Look-ups in named tables: a row name and a column name give one cell, copied from the table.

nasazi =
           rak  fezon  zifese    fel  faluta
ropoti   57.13  62.48   54.68  55.47   63.16
far      57.13  54.14   57.35  56.35   54.95
vefiga   58.57  61.30   55.93  57.13   61.85
zolatu   57.13  57.13   48.48  33.66   43.90
nukonef  67.48  62.89   54.51  55.30   61.65
duf      57.13  57.13   53.51  53.59   63.84
mukedu   57.92  62.98   56.51  58.40   62.04
difab    57.13  57.13   58.01  60.87   61.03
tigapo   63.78  61.45   52.93  52.57   65.99
boz      91.36  16.55   42.17  57.13   45.90

tigapo, fezon: 61.45
zolatu, fezon: 57.13
difab, zifese: 58.01
vefiga, faluta: 61.85
difab, rak: 57.13
mukedu, faluta: 62.04
boz, zifese: 42.17
difab, fel: 60.87
ropoti, fezon: 62.48
mukedu, rak: 57.92
mukedu, zifese: 56.51
vefiga, fezon: 61.30
mukedu, fel: 58.40

loz
cols = fomel, zere, tuv, zod
vos: [664, 753, 654, 509]
sazev: [376, 544, 630, 462]
pugesum: [600, 326, 535, 430]
dugemub: [542, 294, 663, 264]
tavul: [224, 904, 291, 666]
zazenus: [357, 416, 436, 642]

tuv of zazenus: 436
zere of dugemub: 294
fomel of vos: 664
fomel of zazenus: 357
zod of zazenus: 642
zere of sazev: 544
zod of sazev: 462
tuv of vos: 654
zod of pugesum: 430
fomel of sazev: 376
tuv of sazev: 630
tuv of pugesum: 535
zod of dugemub: 264
zere of vos: 753
tuv of tavul: 291
tuv of dugemub: 663
fomel of pugesum: 600
zod of vos: 509

mogasas:
          nez   gipi  fudobod
fip     52.71  17.29    31.12
pumen   37.62  92.87    68.34
daduda  34.26  54.74    49.71
nunu    65.54  29.45    29.47
kif     21.09  71.60    62.09
zuvida  56.91  48.91    30.50
mup     24.28  36.81    61.09

fip, fudobod => 31.12
pumen, gipi => 92.87
zuvida, gipi => 48.91
nunu, fudobod => 29.47
nunu, gipi => 29.45
mup, fudobod => 61.09

gak:
         veli  vira  tezof  zud  zapamu  res  bez  makimi  kaper
belegel   132   136     97  133     145   70  102     245    102
bov        16   160    144   97     138   41   54      60     74
luf       135    63    144   31     116  193   54      83    166
dom       103   157    173  147     190   70  144     172     69
nidoka    166    98      5   72      66  144  112     184    110
zaz       121    82    100  112      71  129  248      98    124
givatar    91    61    211  143     147   68   65     144     58
pud        90   135    144  102     118   47  203     194    111
silazep    84   116     16   65      45  102  183     118     46

veli of dom: 103
vira of bov: 160
res of belegel: 70
bez of zaz: 248
tezof of pud: 144
kaper of nidoka: 110
veli of bov: 16
makimi of dom: 172
zud of zaz: 112
bez of bov: 54
Which row has the largest bez? zaz

zer
cols = robevi, fitil, liba, zek
bupiri: [8215, 7933, 3322, 4149]
roroben: [5904, 6219, 7246, 5505]
sigofes: [5262, 5158, 8488, 9796]
nop: [9357, 9315, 4571, 3975]
misafos: [6916, 6671, 3907, 4855]
dufa: [4983, 4886, 3144, 2476]
nibap: [2847, 3064, 7037, 5982]
buvol: [5217, 5245, 6402, 6466]
pokiden: [2019, 1785, 2556, 2812]

What is the fitil of dufa in zer? 4886
What is the zek of pokiden in zer? 2812
What is the fitil of buvol in zer? 5245
What is the zek of roroben in zer? 5505
What is the robevi of pokiden in zer? 2019
What is the robevi of roroben in zer? 5904
What is the liba of misafos in zer? 3907
What is the fitil of pokiden in zer? 1785
What is the robevi of bupiri in zer? 8215
What is the robevi of dufa in zer? 4983
What is the liba of nibap in zer? 7037
What is the zek of misafos in zer? 4855
What is the fitil of nop in zer? 9315
What is the fitil of roroben in zer? 6219
What is the fitil of misafos in zer? 6671
What is the zek of nop in zer? 3975
What is the liba of buvol in zer? 6402
What is the robevi of nop in zer? 9357
Row with the largest fitil: nop

faf =
|  | loz | tegivu | dimevu | mik | savo | pogukin | lolo | seluz |
|---|---|---|---|---|---|---|---|---|
| fogop | 0.62 | 0.64 | 0.38 | 0.59 | 0.47 | 0.89 | 0.55 | 0.54 |
| radubol | 0.67 | 0.55 | 0.45 | 0.57 | 0.37 | 0.70 | 0.71 | 0.82 |
| dimov | 0.69 | 0.57 | 0.40 | 0.48 | 0.51 | 0.37 | 0.53 | 0.32 |
| rasud | 0.64 | 0.50 | 0.40 | 0.68 | 0.57 | 0.63 | 0.46 | 0.29 |
| muz | 0.68 | 0.57 | 0.43 | 0.53 | 0.37 | 0.58 | 0.73 | 0.82 |
| nozela | 0.68 | 0.57 | 0.43 | 0.53 | 0.37 | 0.56 | 0.71 | 0.82 |
| geb | 0.67 | 0.56 | 0.43 | 0.55 | 0.37 | 0.63 | 0.73 | 0.82 |
| noduno | 0.63 | 0.67 | 0.51 | 0.24 | 0.59 | 0.63 | 0.55 | 0.40 |
| nev | 0.67 | 0.54 | 0.48 | 0.57 | 0.40 | 0.82 | 0.69 | 0.75 |
| nife | 0.52 | 0.67 | 0.67 | 0.32 | 0.54 | 0.47 | 0.71 | 0.75 |
| pobes | 0.68 | 0.54 | 0.40 | 0.53 | 0.54 | 0.47 | 0.50 | 0.29 |
| potu | 0.46 | 0.63 | 0.72 | 0.57 | 0.57 | 0.70 | 0.76 | 0.86 |
| luzunel | 0.64 | 0.65 | 0.43 | 0.41 | 0.57 | 0.84 | 0.51 | 0.40 |

muz, lolo: 0.73
geb, mik: 0.55
potu, tegivu: 0.63
luzunel, mik: 0.41
nife, mik: 0.32
nev, dimevu: 0.48
fogop, lolo: 0.55
noduno, tegivu: 0.67
radubol, tegivu: 0.55

